X: rows in several groups, each row roughly a mix of its group's directions:
X (99 x 10):
[[ 0.96 -1.45 -3.72 -0.10  2.29 -2.93 -4.15  2.23 -2.05  1.60]
 [-2.94  0.49 -3.45  3.77  0.78 -2.90  3.20  0.59 -2.12  0.73]
 [-0.67 -1.95 -2.63  3.52  0.51 -3.13  4.66 -1.15 -1.72 -0.16]
 [ 1.89  2.80 -1.16  2.41  0.57 -1.92 -6.05 -0.60 -0.28 -0.19]
 [ 1.69  0.02  2.99 -3.67  3.40 -0.08 -1.68  1.79 -4.00  0.90]
 [-0.61  1.68  2.02 -1.80  1.95 -3.98 -3.90  1.17 -2.59  2.49]
 [-2.81 -1.31 -5.34  0.48  0.18 -2.60  2.40  1.44 -2.25  1.24]
 [ 1.27 -0.25  1.65  0.46 -0.81  5.75  1.17  4.12  0.15 -1.69]
 [ 3.08  0.80  3.88  2.07  2.28  1.39 -0.61 -2.51  3.97  0.82]
 [ 1.54  0.84  3.66 -2.59 -0.58  3.08 -4.17 -0.99  2.75  0.84]
 [-5.26 -2.16 -1.86 -1.26 -0.08  2.59  1.64  3.25 -0.11  1.52]
 [ 2.98 -3.68 -1.88 -4.71  1.13  0.17  0.53  0.99  1.67  2.46]
 [ 1.88 -2.34 -1.59  0.24 -2.75  2.30  4.19 -1.47  1.89 -3.45]
 [ 4.94  0.82  3.28 -2.15  1.38 -0.45 -2.62  0.93  2.96 -0.75]
 [-3.00 -3.49 -3.29 -1.22  1.19  0.07  4.40 -1.05  1.15  1.71]
 [ 4.38  1.97  2.34  1.14  2.88  1.29 -4.26 -0.84  0.28  0.92]
 [ 4.21 -2.39  2.77  0.46  1.53  1.70  1.17 -4.28  1.38  1.24]
 [ 1.17  3.12  0.34  1.13 -2.65 -1.86  0.19 -1.28 -3.14 -5.02]
 [ 2.19  0.36 -0.90 -6.10 -0.34  0.88 -0.39  0.68  3.86  0.53]
 [-3.91  1.98 -0.36  0.78  0.55 -4.13 -2.30 -1.11  0.90  3.86]
 [ 0.18 -2.58 -1.60 -2.61 -1.29  2.35  0.61  5.83  1.43 -0.11]
 [ 3.53 -2.04  3.49 -0.19  0.91  0.83  2.14 -1.59  4.51 -1.33]
 [-0.03 -2.11 -1.44 -2.10 -0.26  2.54  4.60 -3.54  2.51 -1.48]
 [ 2.22  2.89  0.29  0.87 -2.19 -1.89 -0.51 -0.98 -3.19 -5.07]
 [ 1.32  4.27  3.15  2.49 -0.60  1.76 -2.89 -2.09 -1.50 -2.25]
 [ 0.68  1.39  4.45  1.43 -2.38  0.95  1.73 -3.27  2.04 -3.31]
 [-1.00 -1.12 -4.38 -0.67  0.33 -2.16  5.46  1.66 -0.39 -0.50]
 [ 1.67  0.15  1.40 -4.68  0.16  2.05 -3.91  0.71  3.02  1.94]
 [-1.73 -3.07 -5.19  0.62  0.65  2.64  1.54  0.96  2.35  1.91]
 [ 4.59  0.85 -1.28  2.64  0.00  3.81 -2.04 -1.84  0.41 -2.66]
 [ 1.40  0.36  0.23 -5.03  0.37  1.19 -4.13  1.33  2.56  2.28]
 [ 3.60  2.75  0.53  3.82 -0.30  2.37 -3.57 -1.08 -0.23 -2.14]
 [ 1.48  0.87  4.97  0.29 -1.35  3.71 -1.43 -1.67  0.20 -3.38]
 [ 0.83  3.36  0.23  0.25 -3.64  0.95 -5.55 -1.38  0.80 -0.35]
 [ 0.22  2.60  3.74  2.77 -2.50  0.78  1.28 -3.31  0.38 -3.41]
 [-1.82 -3.58 -3.49 -3.12  0.93 -3.83  1.22  1.03 -0.33  1.86]
 [ 3.92  1.45  4.31 -0.30  1.32  1.36 -3.25 -1.57  2.57  0.52]
 [ 3.57  0.87  3.33  1.38  3.14  2.02 -2.71 -1.21  2.74  1.71]
 [-0.83  0.47  0.54 -3.39  3.88  2.85  0.14  2.34  1.71  3.92]
 [-2.20 -3.09 -3.45  0.70 -1.81  0.85  4.63 -0.25  2.69 -0.38]
 [ 4.12  2.13  0.41  3.38 -0.66  2.60 -2.53 -1.64 -0.06 -3.21]
 [-0.77  2.46  5.57  0.44 -1.34  1.66  0.29  3.91 -0.95 -0.92]
 [ 2.14  1.13  5.17 -1.69 -0.30  3.04 -2.87 -0.30  2.34 -1.04]
 [-3.20  3.31  1.99  4.25 -0.95 -1.76 -2.83 -0.73 -1.41 -1.34]
 [ 4.14  1.80  4.64 -1.28 -0.71  0.30 -2.79 -1.20  1.61 -1.93]
 [ 0.66 -4.38 -2.47 -3.14  2.03 -0.86  0.93  2.45  1.88  2.98]
 [-0.48 -0.83 -5.49 -1.96 -0.70 -3.52  2.76  1.74  0.89  0.66]
 [ 1.84 -1.25  4.49 -3.13  0.11  3.58 -3.14  0.47  0.89 -1.00]
 [-2.97 -0.88 -1.09 -2.62  0.52 -4.88 -1.45  1.98 -0.46  3.42]
 [ 3.30 -4.45  0.08 -3.87  1.52 -0.14  0.02  1.88  2.33  1.62]
 [-2.41 -1.14 -4.84 -1.84 -0.49 -1.82 -0.12  2.58 -3.79  1.06]
 [-2.93 -2.77 -4.70  0.17  1.35 -1.24  2.69  1.57 -0.46  2.82]
 [-2.88 -1.73 -5.28  0.70  0.68 -2.01  2.88  1.69 -1.82  1.03]
 [-1.87 -0.48 -2.61  2.85  2.15 -1.91  5.50 -0.31 -0.60  1.39]
 [-4.17 -1.56  1.87 -1.60 -0.38 -1.54  3.49  3.39 -0.96  2.57]
 [ 2.58 -1.33  4.44 -2.74  0.11  3.67 -2.95 -0.34  1.18 -0.52]
 [ 0.61  3.01  4.47  0.37 -1.21 -4.32 -1.50 -1.19 -2.33 -0.94]
 [-2.47 -0.54 -3.89 -2.23 -1.74 -1.88  0.28  3.42 -3.74 -0.87]
 [-3.13  1.06 -2.05  3.77  2.12 -1.83  4.34 -0.27 -1.02  1.58]
 [-0.18  0.28  1.89 -3.94  3.69  3.55  0.80  1.97  1.86  2.48]
 [-4.62  1.24 -2.49  1.06 -2.94 -0.62  2.09  0.85 -3.38 -1.95]
 [-2.86 -2.07 -5.06  0.29  0.88 -2.10  2.29  1.52 -1.25  2.67]
 [-2.43  0.25 -4.70  0.52 -0.37 -2.74  4.27  2.14 -0.77 -0.52]
 [ 0.11 -2.61 -3.07 -2.25 -0.55 -4.24 -1.98  3.72 -0.70  1.33]
 [-4.48 -0.73 -0.33 -2.08 -1.52 -3.71  2.03 -0.38  1.76  3.33]
 [-0.53  0.79 -2.55  2.09  1.77 -3.30 -4.95  1.07 -1.42  2.47]
 [ 1.44 -0.06  0.94  0.33 -1.44  3.95  3.68 -3.59  2.11 -2.82]
 [-1.15 -0.56 -4.89 -0.94  1.65 -3.57  1.82  1.47  0.44  3.48]
 [ 0.85  1.29  3.92 -1.94 -0.37  3.97 -3.50 -1.04  2.78  1.08]
 [ 2.25 -0.87  2.44 -2.98  0.36  1.95 -5.20 -0.12  1.58  2.34]
 [ 2.53  3.27  4.37 -0.56 -2.80  0.69 -2.49  1.27  0.53 -2.61]
 [-2.74  3.77  5.57  0.33 -1.85 -1.70  0.16  0.18  0.48  0.35]
 [-4.32 -1.03 -4.86  0.53  0.26 -0.86  1.29  1.43 -2.41  2.38]
 [ 1.34 -0.38 -3.26  0.54  1.71 -3.73 -4.79  1.32 -2.05  1.02]
 [ 1.14 -2.55 -2.47 -0.26  4.73  0.57 -0.71  1.60  1.60  4.16]
 [-3.45  2.30 -1.32  3.84  1.31  3.65 -1.18 -0.19 -3.06  0.29]
 [-0.96  3.71 -3.75 -3.69 -1.50 -0.56  1.56  2.45  1.94 -1.58]
 [-3.34 -2.74 -3.74  0.73  2.80 -0.75  2.69 -1.84 -0.50  2.69]
 [-2.08  5.20  0.23  2.24 -2.18  0.59  1.27 -0.58 -0.42 -4.00]
 [-0.28  3.18  5.41 -0.94  1.29 -1.74  0.48 -3.01 -1.87 -1.38]
 [-2.90  1.51  0.75  1.53 -3.14  0.42  3.46  0.22 -1.01 -4.79]
 [ 0.64  2.75  1.27  1.68  1.11 -2.47 -5.49  1.83 -2.32  1.00]
 [ 3.82 -1.04  1.53 -2.09  2.75 -0.47 -2.46 -0.12  3.57  3.26]
 [ 2.06  0.92  2.46 -1.53 -2.30  1.97 -5.92 -0.96  0.94 -0.37]
 [-3.61  0.92 -3.94  2.67  0.71  0.55 -0.80  0.11 -3.99  2.38]
 [-1.23 -0.94 -5.12 -1.06  0.93 -4.04  1.75  2.36 -0.72  1.89]
 [-2.49 -0.06 -5.52  1.08  0.06 -2.14  2.12  0.47 -3.42 -0.93]
 [-1.70 -0.15 -1.04 -1.03  0.92 -4.70 -3.58  2.97 -1.38  2.84]
 [ 1.18 -1.07 -4.41 -3.70 -2.95 -1.04  2.48  0.96  2.57 -0.75]
 [ 0.89 -1.39  0.15  2.69  0.13  0.38  6.19 -2.42 -0.46 -2.25]
 [ 1.10 -1.97 -4.39 -4.28 -0.37 -1.67  2.69  2.44  0.93 -0.06]
 [ 3.33 -1.04  2.93 -3.42 -1.00  2.82 -4.00 -0.45  1.35 -0.41]
 [-1.85 -2.17 -4.95 -1.10  1.69 -1.40  0.01  2.50 -1.69  3.46]
 [-0.70  3.26  0.48  0.50  0.67  2.53 -5.53 -0.36 -3.02  1.18]
 [ 2.35 -4.18 -2.43 -4.22 -0.73 -2.08  0.45  2.60 -0.92 -0.58]
 [ 1.11  4.41  3.03  2.42  0.40  1.05 -2.21 -4.05  0.12 -1.16]
 [-0.44 -1.85 -5.33 -0.30 -0.24 -4.31  1.33  0.60  0.39  2.57]
 [-1.94 -3.14 -1.50 -4.77  0.09  0.84 -1.11  3.29  0.53  2.83]
 [ 3.67 -3.38  1.92  0.23  1.77  2.17  2.68 -3.40  1.54  1.43]]

which group is each row in? (one row of each group first):
[-3.66 -0.87 -2.96 -1.62 -3.26 -2.03  2.68  1.53 -2.51 -1.86] -> <72>
[ 3.27  3.49  1.84  3.15 -0.28  1.15 -3.72 -2.04 -0.65 -1.92] -> <108>
[-3.97  2.68 -2.81 -0.11 -1.81 -2.28 -2.88  3.39 -0.61  0.42] -> <53>

[-1.81 -0.50 -1.79 -1.52  0.50 -5.15 -3.18  2.29 -0.66  2.82] -> <108>
[ 1.82 -4.07 -0.91 -3.28  1.29 -1.99  2.01  1.77  3.53  1.71] -> <72>
[ 3.88  0.89  5.12 -0.55 -0.87  0.93 -0.46 -0.65  2.44 -3.01] -> <72>
[-2.51  4.12  3.09  3.02 -1.00  1.10 -3.47 -0.62 -1.03 -1.45] -> <53>
[ 1.42  1.90  3.99 -0.33 -2.24  3.18 -0.13 -2.03  1.45 -4.07] -> <53>
[ 3.98  0.82  5.43 -0.37 -0.35  1.28 -1.59 -0.38  2.58 -1.54] -> <72>
[-2.83 -1.10 -4.99  1.60  0.35 -2.89  3.29  0.41 -1.38  1.23] -> <72>
[-2.85  0.40 -2.10  5.04 -0.37 -3.60  1.30 -0.36 -2.57  0.01] -> <53>
[-1.74 -0.61  1.27 -2.46  4.53  0.84  4.57  2.47  0.58  0.02] -> <53>
[-2.12  2.05  2.42  1.03 -3.52  0.90  2.30 -1.05 -0.57 -4.91] -> <72>
[-0.34 -2.46 -1.09 -2.12 -0.93  2.82  5.13 -1.91  2.52 -1.63] -> <108>
